Here is a table of points, one per row:
[ 0.42 -0.9   0.61 -0.16 -1.68  0.99 -0.15  1.61  1.14 -0.37 -0.13 -0.76
 -1.39  0.2   0.64 -0.02 -0.51 -0.51  0.72  0.23  0.23  1.3   0.26 -1.11]
[-0.29  1.7  -0.19 -0.69  0.78  0.45  0.58  0.02  0.97 -0.28 -1.28  0.21
  0.74 -0.79  2.56  0.29 -0.08  0.04  0.08 -1.53  0.27  1.23 -0.93  0.35]
[ 1.47 -0.35  0.23  0.97  2.01 -1.25 -0.83 -0.44 -1.24 -0.8   0.92  1.59
 -0.76 -0.37 -0.75  0.47 -0.69 -0.8   0.7   0.89 -0.02  1.13 -0.1   1.2 ]
[-1.49 -0.46 -0.2  -0.07 -0.25  2.11  1.15 -0.95 -0.25 -0.51  0.07 -0.83
  1.7  -0.27 -0.61 -1.15 -0.75  0.8   1.06  2.21  0.11  0.01 -1.2  -1.13]
[-0.33 -0.62  1.61  0.28  1.06  1.14 -0.66 -0.24  1.29  0.56 -1.18 -0.6
 -1.22  1.46  0.41  1.55  0.99  0.58  0.93  2.44  0.12 -0.42  0.42  0.4 ]
[-0.95 -0.7  -0.17  1.51 -0.14 -0.38 -1.52  0.03  0.61  1.19  0.05  1.14
 -0.06  1.8   0.88 -0.06  0.4  -1.07 -0.33 -0.82  0.73  2.76  0.88 -0.25]
[-1.99  1.04 -0.08  0.32  0.29 -0.72  1.69 -0.25  1.72 -0.21  1.97 -1.43
  0.6  -0.64  0.53 -0.8   0.17 -2.66  0.41  0.2   0.46  0.44  0.47  2.06]
[ 0.28  0.76 -0.79  0.93  0.25  2.01  0.18  1.39 -0.41 -1.34  0.29  0.38
  0.5  -1.28 -1.09 -1.94  0.48 -1.35 -0.52  1.94  1.02 -0.19 -2.01  1.06]
[-2.84 -0.6   0.71 -1.34  0.15 -1.48  0.88 -0.46 -0.35 -0.7   0.02  1.15
  0.26  0.16  1.45 -0.8  -1.92 -0.83 -0.3  -1.89  0.5   0.5  -0.76 -0.27]
[-2.73 -1.17 -1.43 -0.76 -0.79 -1.43 -0.81 -0.64  0.96  0.23  0.27 -1.2
  0.11 -1.26  1.37 -0.04 -0.58  0.4  -0.86  0.6   1.04  0.49  1.41 -0.28]
[ 1.87  2.15 -1.95 -0.23  0.42 -1.16  0.38 -0.03  0.36  0.56  0.43  1.07
  1.15  0.14  0.51  0.17  1.18 -0.61 -0.91  1.24 -1.19 -0.35 -1.13  0.07]
[-0.71  0.48 -0.29 -0.69 -0.28 -0.12 -0.59  0.59  0.11  1.73 -0.3   0.77
 -0.78  0.72 -0.01 -1.09  1.65 -1.33 -0.34  1.56  0.47 -0.67  1.55  0.22]
[ 1.6   0.55  0.31  0.03 -0.47 -0.27  0.91 -1.15 -1.67 -1.58 -2.38 -0.17
 -0.09 -0.29 -0.7  -0.86 -0.35 -1.39  0.36 -0.99  0.25 -1.74  0.27  0.65]
[ 0.   -1.25  0.    1.56 -0.36  0.64 -0.51  0.61  0.5  -0.85 -0.41 -1.4
 -0.46  1.04 -0.23 -1.47 -0.84  1.42  0.63  0.39  0.09 -0.74 -0.24  0.18]
[ 0.62 -0.4   0.16  0.4   0.41  1.82 -0.49  0.27 -1.92 -0.15 -0.94 -0.95
 -0.47  0.01  3.03 -0.17 -1.19  0.62 -0.02  0.85  0.74  0.08  0.33  0.62]
[ 1.77 -0.12  0.72 -1.33  1.23 -0.52 -0.96 -0.04  0.3   0.31  0.49 -0.94
  0.4  -1.1  -1.35  0.7   0.79  0.06 -0.21 -2.11  0.49 -0.3  -0.86  1.11]
[ 0.16  0.36 -0.28  0.07  1.3  -0.19  1.14  0.4  -0.08  2.7  -0.24 -0.09
 -1.47 -0.86 -0.82  1.6   1.27  0.48  0.9  -0.45  0.45 -0.34 -1.5   0.7 ]
[ 0.27 -0.4   0.33 -1.85 -2.14  0.34  0.99 -1.21  1.86 -0.58  0.38 -0.2
 -0.19 -0.9  -0.94  0.85  1.04  0.    0.22  3.19  0.8   0.07 -1.33 -1.86]
[-0.28  1.19  0.78  1.11 -1.53 -0.58 -0.61  1.01  2.1   1.24 -0.14  0.85
 -0.95 -0.36 -0.01 -0.06 -0.84  0.49 -0.88  1.09 -0.9   0.34 -1.14  1.01]
[ 0.11  0.59 -0.67  0.02  0.44  0.49  0.2  -1.02 -0.19  1.01  0.   -0.72
 -0.72  1.45  0.56 -0.86 -0.26 -1.3   0.06 -1.21  0.44  0.51  0.51 -1.69]
[-0.2   0.33  0.26 -1.67 -0.29  1.64  0.1   0.86  0.17 -0.27  0.18  0.02
  0.99 -1.28 -1.89  2.11  0.32 -0.03 -0.34  0.02 -1.85 -0.09 -0.63  0.4 ]
[ 1.16  0.78  1.29  1.16 -0.45  0.3   0.43  0.16  0.03  1.23  0.97  2.67
 -2.39  1.54 -0.33  0.03  0.23  0.2  -1.18 -0.6  -0.01 -1.12  0.23 -2.39]
[-0.52 -0.74  0.79 -0.05 -0.2   1.4  -0.5  -0.81 -0.51  0.08  1.14  0.67
  2.1  -0.87 -2.    0.74  0.79  0.21 -0.32 -0.83 -2.13  0.77  0.68 -0.83]
[ 0.11 -0.21  1.01  0.14 -0.22 -0.7   0.12  0.52 -0.56 -0.38 -0.11  1.09
  1.22 -1.37  0.47 -1.11  2.04  2.8   0.11  0.19 -1.6   1.86 -0.13 -0.12]
[ 0.01 -1.33 -1.61 -0.26 -0.11 -0.03 -0.44  0.14 -0.89 -1.44  0.08 -0.44
  0.94 -0.4  -0.41 -1.65  0.41 -1.3   0.3   0.4  -1.25 -0.5  -1.94  1.67]
[ 0.14 -0.46 -1.    0.38 -0.58  0.54  0.89  0.72 -0.19  0.47  0.29  1.52
  0.4   0.25 -0.47  2.28  0.08  1.02 -0.29  1.01  0.36  3.2   1.67 -0.61]
[-0.08 -0.38 -0.71  0.37  0.51  0.71  0.62  1.36  2.13  0.21 -0.42 -0.2
  0.26 -0.36  0.57 -0.31  0.1  -0.81  0.13 -1.91 -0.15 -0.51  0.55  0.74]
[-0.04 -0.17  0.24  0.91 -0.65  0.29 -0.95 -1.78  0.06  0.01  0.51 -0.69
  1.05  0.98  2.1  -0.29  1.89  0.22  0.3  -0.86 -0.19 -1.45 -0.84  0.44]
[ 1.02 -0.06  1.1  -0.18  0.31 -0.16 -1.89  0.45 -0.14 -0.91  0.11 -1.65
 -1.19 -3.4   0.88 -0.63  0.89 -0.4   1.99 -1.99 -1.06 -2.01  0.96  0.77]
[-0.15 -1.15 -0.9   1.44 -0.4  -0.98  1.04 -0.62 -1.15  0.74 -0.07  0.36
 -0.3   1.53 -0.2   1.79  1.33  2.2  -0.79 -0.74  0.11 -1.15  1.88 -1.83]
[ 0.28  0.53  0.87  0.47 -1.19  0.14 -0.87  0.68  0.1   1.2  -2.13  1.19
  0.63  0.53  0.15  1.16 -1.51 -1.03  0.01  1.55 -0.97  1.62 -0.58 -1.07]
[-1.2  -0.93 -0.04 -0.37  0.62 -1.39 -1.02  0.65 -0.31 -1.76 -0.58 -1.04
  2.05 -0.66 -0.8  -0.44  1.17  0.12 -1.65  0.53 -0.81  0.13 -0.56 -0.24]
[ 0.16  0.37  1.38 -0.38 -0.68 -0.18  0.35 -1.29 -1.15  0.18  1.69  0.12
 -0.33  0.57 -0.78 -0.74 -0.8  -1.34  0.51 -1.33 -0.11 -1.92  0.33 -0.76]
[ 0.16  0.38  0.33  0.85  1.34 -0.25 -0.24 -2.48  1.08 -2.26  0.2   0.53
 -0.43 -0.24 -0.28 -0.23 -0.18  1.33  0.45 -0.63  0.94 -1.74  0.03  0.29]
[-0.94 -1.51 -0.9  -1.12 -0.16  0.26 -0.55  0.14  0.66  1.62 -1.85  0.52
 -1.61  0.59 -0.05 -0.55 -2.06  0.7   0.01 -0.5  -1.04  1.28  0.59  0.75]
[ 0.45 -0.03 -0.43 -1.07  1.06  1.09 -0.01 -0.2   0.04  0.32  1.43  0.22
 -0.7   1.08 -0.4  -0.84  0.66  0.76 -1.67 -0.57  0.21 -0.75  0.3   1.45]
[ 1.07  1.56  0.75  0.21  1.51 -0.73  1.11  0.37  0.6  -0.56 -0.5  -1.19
 -1.89  1.88 -0.89  0.27 -0.66 -0.97  0.4   0.11 -0.72  0.    0.72 -0.93]
[-0.75  1.94 -0.82 -0.6  -2.01  0.23 -0.09 -0.7   1.67 -1.6  -0.2  -0.7
 -0.65  1.19 -0.87 -0.27 -1.56  1.23  0.19 -0.57  0.58  1.02  0.21  1.88]
[ 0.61 -0.08 -0.43 -0.11  0.47  0.28 -0.48 -0.9  -0.82  1.41  0.51 -1.08
  0.43  0.34 -1.34  0.71 -0.23  1.08  0.88 -1.23  1.15  0.24 -2.17 -0.43]
[-0.15  1.37 -0.79 -0.73 -0.56 -1.21 -0.28  1.58 -1.5   0.39 -0.72 -0.41
  2.   -0.3  -1.96 -0.26 -0.85  0.81  0.95  0.35  1.5  -1.51 -0.55  0.37]
[ 0.97 -1.34 -0.93  0.69 -0.78 -1.2   0.3  -0.64 -0.28  1.47  1.26  1.11
  0.02 -0.4  -0.74 -0.32 -0.22 -0.96 -0.31 -0.2   0.05 -1.42  1.05 -0.18]
[ 0.71 -0.15 -0.1  -2.36 -0.68 -0.66  1.62  0.61 -1.71 -0.55 -0.6  -1.48
  0.79  0.26 -1.27  0.79 -0.05 -0.18  0.82 -0.08  1.63 -0.37 -1.03  0.01]
[ 0.97 -0.24 -0.52 -0.16  0.81 -0.61 -0.6  -1.27 -1.46  0.07  0.79 -1.92
 -0.59  0.21  0.01 -0.75 -0.58  0.25 -1.61 -0.42 -1.01 -0.14  0.82  0.58]
[-0.01 -0.36  0.54 -0.49  0.45  0.73  0.67  0.33 -0.09 -0.2  -0.94  1.67
  0.74 -1.21 -0.09  0.75  0.36 -0.34 -0.65  0.85 -0.06  2.25  0.77  0.31]
[-0.89  1.81 -0.56  0.6   1.42 -0.57  0.07  0.85 -1.1  -0.26  0.41  0.09
 -1.42  0.65  0.33  0.42 -2.73  0.61 -0.1  -0.29 -0.28  0.34  1.21 -2.27]
[-0.43 -0.72 -0.03 -0.18  0.45  0.76 -0.97  1.08  0.58  0.26  0.82  0.54
  2.08  0.72  1.13 -0.46  0.48  1.08  1.38  0.27  0.57 -1.49  1.46 -0.92]
[-0.31 -1.21 -0.1   0.86 -0.06 -0.53 -0.07 -0.02 -1.   -1.78  0.26  0.71
 -1.08  0.73  1.8   1.2  -0.08 -0.07 -0.36 -0.51 -0.37  0.89 -0.85  0.18]
[ 0.88  0.13  1.9   1.57 -0.67 -1.06  0.66  0.7  -0.07  0.18 -0.39 -0.11
 -0.06 -1.44  1.86  0.32  0.82 -0.22 -0.88  0.12  0.4  -1.54  0.9  -0.31]
Along one direction, these points spread out more than along any other. Take the direction at right angles to it along which they spread out most. Go by this last direction. Where along it does each point below lie, from 0 to 99? The average is 50, and the first point in the table lies past the average. One standard deviation of the points above along it is 16.
[-0.15 -1.15 -0.9   1.44 -0.4  -0.98  1.04 -0.62 -1.15  0.74 -0.07  0.36
 -0.3   1.53 -0.2   1.79  1.33  2.2  -0.79 -0.74  0.11 -1.15  1.88 -1.83] 28
[ 0.16  0.37  1.38 -0.38 -0.68 -0.18  0.35 -1.29 -1.15  0.18  1.69  0.12
 -0.33  0.57 -0.78 -0.74 -0.8  -1.34  0.51 -1.33 -0.11 -1.92  0.33 -0.76] 23
[ 1.6   0.55  0.31  0.03 -0.47 -0.27  0.91 -1.15 -1.67 -1.58 -2.38 -0.17
 -0.09 -0.29 -0.7  -0.86 -0.35 -1.39  0.36 -0.99  0.25 -1.74  0.27  0.65] 32
[-0.75  1.94 -0.82 -0.6  -2.01  0.23 -0.09 -0.7   1.67 -1.6  -0.2  -0.7
 -0.65  1.19 -0.87 -0.27 -1.56  1.23  0.19 -0.57  0.58  1.02  0.21  1.88] 58
[ 1.07  1.56  0.75  0.21  1.51 -0.73  1.11  0.37  0.6  -0.56 -0.5  -1.19
 -1.89  1.88 -0.89  0.27 -0.66 -0.97  0.4   0.11 -0.72  0.    0.72 -0.93] 30
[ 0.97 -1.34 -0.93  0.69 -0.78 -1.2   0.3  -0.64 -0.28  1.47  1.26  1.11
  0.02 -0.4  -0.74 -0.32 -0.22 -0.96 -0.31 -0.2   0.05 -1.42  1.05 -0.18] 35
[-0.43 -0.72 -0.03 -0.18  0.45  0.76 -0.97  1.08  0.58  0.26  0.82  0.54
  2.08  0.72  1.13 -0.46  0.48  1.08  1.38  0.27  0.57 -1.49  1.46 -0.92] 49
[ 0.62 -0.4   0.16  0.4   0.41  1.82 -0.49  0.27 -1.92 -0.15 -0.94 -0.95
 -0.47  0.01  3.03 -0.17 -1.19  0.62 -0.02  0.85  0.74  0.08  0.33  0.62] 44
[ 0.71 -0.15 -0.1  -2.36 -0.68 -0.66  1.62  0.61 -1.71 -0.55 -0.6  -1.48
  0.79  0.26 -1.27  0.79 -0.05 -0.18  0.82 -0.08  1.63 -0.37 -1.03  0.01] 59
[ 0.97 -0.24 -0.52 -0.16  0.81 -0.61 -0.6  -1.27 -1.46  0.07  0.79 -1.92
 -0.59  0.21  0.01 -0.75 -0.58  0.25 -1.61 -0.42 -1.01 -0.14  0.82  0.58] 30
[ 0.28  0.53  0.87  0.47 -1.19  0.14 -0.87  0.68  0.1   1.2  -2.13  1.19
  0.63  0.53  0.15  1.16 -1.51 -1.03  0.01  1.55 -0.97  1.62 -0.58 -1.07] 71
[-0.2   0.33  0.26 -1.67 -0.29  1.64  0.1   0.86  0.17 -0.27  0.18  0.02
  0.99 -1.28 -1.89  2.11  0.32 -0.03 -0.34  0.02 -1.85 -0.09 -0.63  0.4 ] 75
[-2.84 -0.6   0.71 -1.34  0.15 -1.48  0.88 -0.46 -0.35 -0.7   0.02  1.15
  0.26  0.16  1.45 -0.8  -1.92 -0.83 -0.3  -1.89  0.5   0.5  -0.76 -0.27] 45
[ 0.27 -0.4   0.33 -1.85 -2.14  0.34  0.99 -1.21  1.86 -0.58  0.38 -0.2
 -0.19 -0.9  -0.94  0.85  1.04  0.    0.22  3.19  0.8   0.07 -1.33 -1.86] 83
